The rows of A fall into 3 groups, which share some directions, and each row is roughly a mix of its group's hidden directions, except one row that fits no group.
A:
[[-11.1  44.5   0.0 -34.3 -16.0 -29.1   6.3 -12.1   1.1  29.2]
 [ 32.9  -1.4   0.9 -13.3  17.3  18.5  10.7  42.0 -10.9  39.0]
 [-21.5 -29.1 -12.7 -25.8 -23.9 -25.9   5.1   8.8 -17.5 -40.5]
 [-19.4   2.1 -35.8   0.0   8.1   1.3 -14.1  22.9  -0.3 -54.5]
 [  7.3  -7.7 -10.3   4.9  37.1 -18.6   1.5  -0.4  -8.0 -58.2]
 [ 17.2 -10.2 -10.0  51.3  -0.7   8.3   0.4  18.3 -34.1 -26.9]
 [ 10.7   0.4  18.2  -8.7  -2.6 -33.1   2.1 -37.3  42.6  24.4]
 [ 21.3 -38.6  22.7 -23.1 -22.6   8.0  18.3  -7.0  22.0  31.5]
 [ 31.8   9.2  13.2  -1.9  16.2  30.9   1.6  22.3   7.9  48.7]
 [-23.8 -17.7  -6.0  -1.3 -35.2  31.3  11.3  23.2 -36.0  18.0]
 [-19.1 -16.2  21.4 -10.8 -27.6  31.0   4.1   6.5 -42.8  24.7]
 [  9.1  -1.7  16.6   2.0 -41.8  10.8  37.3  25.2 -26.4  21.8]
 [ 17.7  14.3 -35.6  -4.7 -15.9  22.9   5.2 -50.6  14.5   6.6]
 [ 13.9 -13.9   4.9 -32.4 -15.2  20.0 -12.7  -4.4  50.8  23.9]
 [-15.1 -43.1  -5.6   9.2  38.2  12.9 -21.9  -7.1 -22.2  24.0]
 [ 28.6  -1.8  43.1  -1.9  16.1 -18.8  12.3 -41.0   3.6  16.9]
 [  2.7  14.4 -30.1  24.8  26.2  28.1 -20.0   4.0  38.5  17.9]
 [  0.9  26.8   6.0 -29.7 -41.1  -4.7   9.9  20.5 -38.9   6.5]
 [ 10.6  14.6  47.2   3.6   3.6 -26.6  16.7 -35.0  16.6  19.1]
 [-32.2   6.6   1.6  19.4  21.7  15.3   0.9 -13.5 -28.2 -47.7]
 [-18.1  44.9   9.3   7.8   5.1 -40.5  11.4 -27.1 -19.9  -3.6]
 [-39.1 -41.7  -9.1 -14.5  -9.7  14.3   2.7 -14.7   4.4 -36.4]
 [-42.4  11.6  -8.9 -16.2 -23.4   2.3 -29.6  10.6  10.1 -38.9]
 [ 38.7 -18.6  12.5  49.3  -2.6  14.7 -15.1   5.3  17.2 -15.1]
 [ 39.0  19.6   8.4 -30.1 -30.2  -2.9  28.8  23.7  -8.0 -13.1]
 [ -1.5  12.7   5.5   8.6 -18.2 -51.8  18.7  -4.1 -34.3 -24.6]
 [-27.4 -44.0  28.7   1.4  19.3  -6.5   2.0 -17.5  23.5 -25.3]
 [  5.5 -11.4 -33.6  -7.2 -14.3 -36.8  24.6 -37.1  -0.5  23.4]
 [-12.5   7.3  22.3  21.1 -47.0  -7.4  34.7 -18.5 -18.1 -11.2]
 [ 29.1  45.9 -38.8  -5.3 -19.4  -3.5  16.7   9.0  -2.1 -13.6]
 [  5.8  28.9 -27.2  26.6  24.5 -14.7  -6.8 -43.8  -6.9  16.7]
 [-26.9 -17.8 -32.1   1.1  19.1  -8.6  -1.3 -12.0  11.2 -51.5]
 [ 23.5   2.2  18.4  -5.1 -14.4  21.7  20.4  31.9 -20.5  44.4]
 [-29.1 -13.4  22.2   4.9  -4.4  54.8   5.4 -26.3  -3.3  11.5]
 [-36.1   6.5  -6.5 -20.4  18.8 -55.4   6.8  -7.6  -0.9   9.5]
 [-15.2 -18.2  15.9  -5.7 -11.0  -1.9  33.7 -30.0  16.6 -46.3]
 [-16.1 -49.4  10.3  27.4  24.5   9.6   9.3  30.1  13.2  -3.1]
 [-16.3   9.4  -9.8  33.2  12.1  14.8   7.6 -35.6  38.8 -25.9]
 [ 19.0  30.7  18.4  -4.8 -21.8  -9.9  14.8 -24.5 -14.4  46.5]
 [  9.7  -3.3 -29.9  38.8  40.5  -1.0   1.9 -19.9 -10.2  28.0]
 [  1.9 -24.9  -3.4 -38.5 -12.2  21.8 -31.2  29.9  -1.2  28.7]
 [ -8.5  16.1 -35.1  36.7 -34.0   8.3  -1.7   6.9  34.9   5.2]
 [-15.8 -36.6 -12.5 -20.5 -27.0  31.0  26.2  27.8  -5.8  -9.0]
 [ 29.3   8.3  10.6  10.7 -63.1  -7.7   3.8   7.0  -6.4  11.4]
 [  4.9  -1.0 -29.6   1.8  30.1   4.8 -40.0  21.4  39.1  -0.1]
 [-21.7  -2.3 -40.6  -3.7 -19.5 -46.9  -5.0 -22.6  11.0  -6.9]
 [  4.8  30.5  12.2  22.1  24.6 -36.7 -14.1 -38.5   3.6 -13.9]
 [-47.8  12.8  -7.3   9.3   0.4  -2.4 -38.9 -34.4  -0.5  11.7]
 [ 22.9   4.4 -48.0 -26.7  11.3  16.7 -20.5   1.8  -1.7 -32.1]
 [-29.9 -33.4  -5.6 -22.5   1.6   2.1  -2.5 -21.4  11.4 -47.7]
 [-22.9   4.5 -52.9   8.3  -1.4  26.8 -31.4   2.6  15.5   8.2]
 [ 23.8  39.8  -8.1 -16.0 -25.5 -11.6  16.2   5.2  17.4 -39.8]
 [ 33.7 -18.8  12.4 -25.1  10.9   7.6  -1.9  -4.5  39.4 -37.4]
 [ 23.1  27.5  -7.2  14.0  43.2  -2.1 -29.7  -5.3  22.9  24.2]
 [  6.2 -12.9  15.1 -36.2   0.8   3.8 -34.0  19.7 -29.6  35.3]
 [ -5.9  12.2  -9.1   7.9  23.4 -40.1 -17.3 -30.9  15.4 -38.1]
 [ 22.8 -10.3   3.6 -14.6  40.7  45.4   6.7  -4.8  13.3  24.7]
 [ 25.2   1.6  42.3 -22.8  12.0 -25.6   7.8 -29.7  -2.5 -27.0]
 [ -1.5  40.7 -29.5  29.7   7.5 -24.0  13.4  -5.9   5.5 -33.7]
 [ -7.7  34.7  -4.5  -7.7 -24.0 -17.2  11.9  11.7 -53.8   6.0]
 [-17.2 -12.8  13.8 -15.6 -41.0  20.7   4.4  43.7  22.1  -3.7]
 [ -1.4  -9.9  20.2 -39.6  -1.2 -10.9  -5.4   8.4 -52.4 -19.7]
 [ -4.5 -48.1  25.6  11.9 -27.6  12.5  -2.5  24.5  -0.9 -27.8]
 [-34.3  15.5 -35.3   1.0  -2.0  -6.8 -16.3  18.3 -26.3 -37.7]
 [ 17.9  24.7  39.4  37.7 -22.2 -13.8   9.6  -2.7 -25.8  -8.8]
 [ 13.7  21.2   8.6  31.6 -14.2  37.2  18.9   2.6  20.7  36.6]
 [-22.9   8.9 -46.3  23.6  17.9 -25.9 -17.5   1.2  -8.3 -27.4]
 [ 15.0  -4.0  30.7  14.0  39.4 -14.4 -13.2  42.6  10.8  13.7]
 [ 23.1  15.0  30.7   6.2  39.0  33.0  -1.6 -20.9  23.1  10.6]
 [-36.1  25.2  21.6 -41.8 -14.0 -11.4   3.3 -26.1  16.1   1.6]
 [ -0.9 -25.0  -1.4 -39.8 -21.0  20.7 -34.6  16.8  21.5  20.2]
 [-26.9 -41.1  20.3 -21.5  -1.3  11.0 -13.2  32.1  -7.3 -27.7]
 [ 39.9  27.4  10.4  47.7   8.9  15.4   0.8 -12.3 -14.0  -5.5]
 [  1.8 -39.4  20.5  -3.8  -4.4  12.2 -11.0 -19.8  51.6  -9.3]
 [-32.5  -5.4 -11.3  20.5  21.2 -42.2 -20.2   2.0   8.8 -32.7]
 [ 11.5   3.8  39.1   0.9 -38.5  10.5  33.8   3.3 -21.2  23.6]
 [  3.4  -0.5   6.9 -44.8 -20.7   4.1  -7.2  12.1 -51.4   8.9]
 [-28.6  36.7 -31.9  26.7   0.7 -21.3   1.6   2.7 -27.6 -17.4]
 [-22.3  -3.7  36.8  -5.8  33.1  -3.2 -13.3  46.3  -3.2  -9.5]
 [ 48.4  13.8   9.1   4.1  -5.7  25.0 -12.7  27.0  14.6  32.2]
 [-11.8 -14.3 -24.7   5.8 -10.4  25.2   0.2  31.3 -25.4  45.6]
 [ 34.2 -15.8  22.2 -44.0  -4.2  23.9  14.6 -17.3 -21.2  -5.4]
 [-20.6   6.6 -60.4 -23.7 -20.4  -5.3  -0.4   1.7 -17.6   0.9]
 [-10.1  17.9 -34.1 -35.2  -2.4 -32.5   6.1  15.2 -11.1  33.8]
 [-22.4  32.0  20.0 -10.7 -11.7 -19.3  18.8 -49.4  -7.4  -5.2]
 [ 11.0  -2.5  -3.0   7.3  17.0  41.3  10.4  -7.1  55.3   5.3]
 [ 19.8 -24.1   1.0 -21.6  36.3  -1.5 -15.3 -22.7 -43.0   8.3]
 [-29.1   1.5 -19.5  33.4   5.8   6.7 -15.3  -5.1  50.9 -12.0]
 [ -8.3  48.8  14.3 -24.4   3.5 -30.8 -12.1  -3.8  23.1  22.7]
 [-36.3 -11.9 -44.5  26.9  13.2  16.2 -19.3  20.5   3.9  -4.3]
 [ -0.4  -4.3 -47.5  -7.3  20.9 -30.5 -26.9  26.4   1.1 -17.6]
 [-39.7 -10.1  15.5 -54.8  12.8  12.8   8.7   7.1   3.7   5.7]
 [ 20.1 -12.8  21.8 -11.8   0.5  46.6  31.0   6.5  27.1  18.3]
 [ 29.6 -16.6 -31.6  36.3  -5.0  25.3 -16.1  27.1 -11.4 -13.2]
 [ -8.1 -29.5  -5.6 -20.4   1.8  24.2  25.5  33.7 -40.6   4.2]
 [-28.6 -14.8 -49.3 -24.1  22.0 -13.0   3.9  17.8 -19.3   4.6]
 [-33.2 -24.8  14.3  -8.5 -29.8  27.5   7.0 -29.8  16.7 -23.9]
 [ 11.3 -21.1  -2.5   8.5  49.4  -8.7 -11.9 -26.9  14.1 -34.5]]
Here is one row of each group, with its name. Which group are the others in?
[-42.2 -14.9  -7.0   6.1 -11.2   4.0  -3.6  45.1  -1.0 -33.8] -> (76)
[ -1.1 -29.0 -11.9 -38.1  25.0  29.3 -28.1  22.0   2.7  15.0] -> (57)
[ 16.1  28.4 -30.7 -23.3 -36.6  13.7  14.1 -20.0 -11.4  24.8] -> (70)

[  4.3  33.7   5.7 -10.7   5.4  50.4 -21.2  32.4  -3.4  -6.2] -> (70)
[ 47.4  16.0  19.8  11.9 -32.3 -10.1   5.5   1.5   5.2  34.4] -> (70)
[-52.4   3.6   3.4  41.8  -5.5 -14.8   8.1  21.7   1.8 -10.6] -> (76)
[ 10.4 -32.6  -8.5 -36.6  28.3  19.5   5.6  12.6  34.3 -17.2] -> (57)
[-38.2 -45.2  32.3  -4.3  11.7   8.1 -25.5  -2.0   0.3   3.2] -> (76)
[  2.0 -26.3  13.0   7.5 -21.0  45.2  20.7 -28.2 -14.2 -24.4] -> (70)
[ 33.7   3.4  36.7 -27.9   8.1   7.6 -16.8   5.4   7.6  40.8] -> (57)
[ 45.0  26.7  -3.3   9.3  24.7 -34.1  14.1  22.1   2.7  11.2] -> (57)
[ -6.8  14.5 -15.4   9.9  18.8 -18.7  -5.9  -8.0  16.7 -61.3] -> (76)
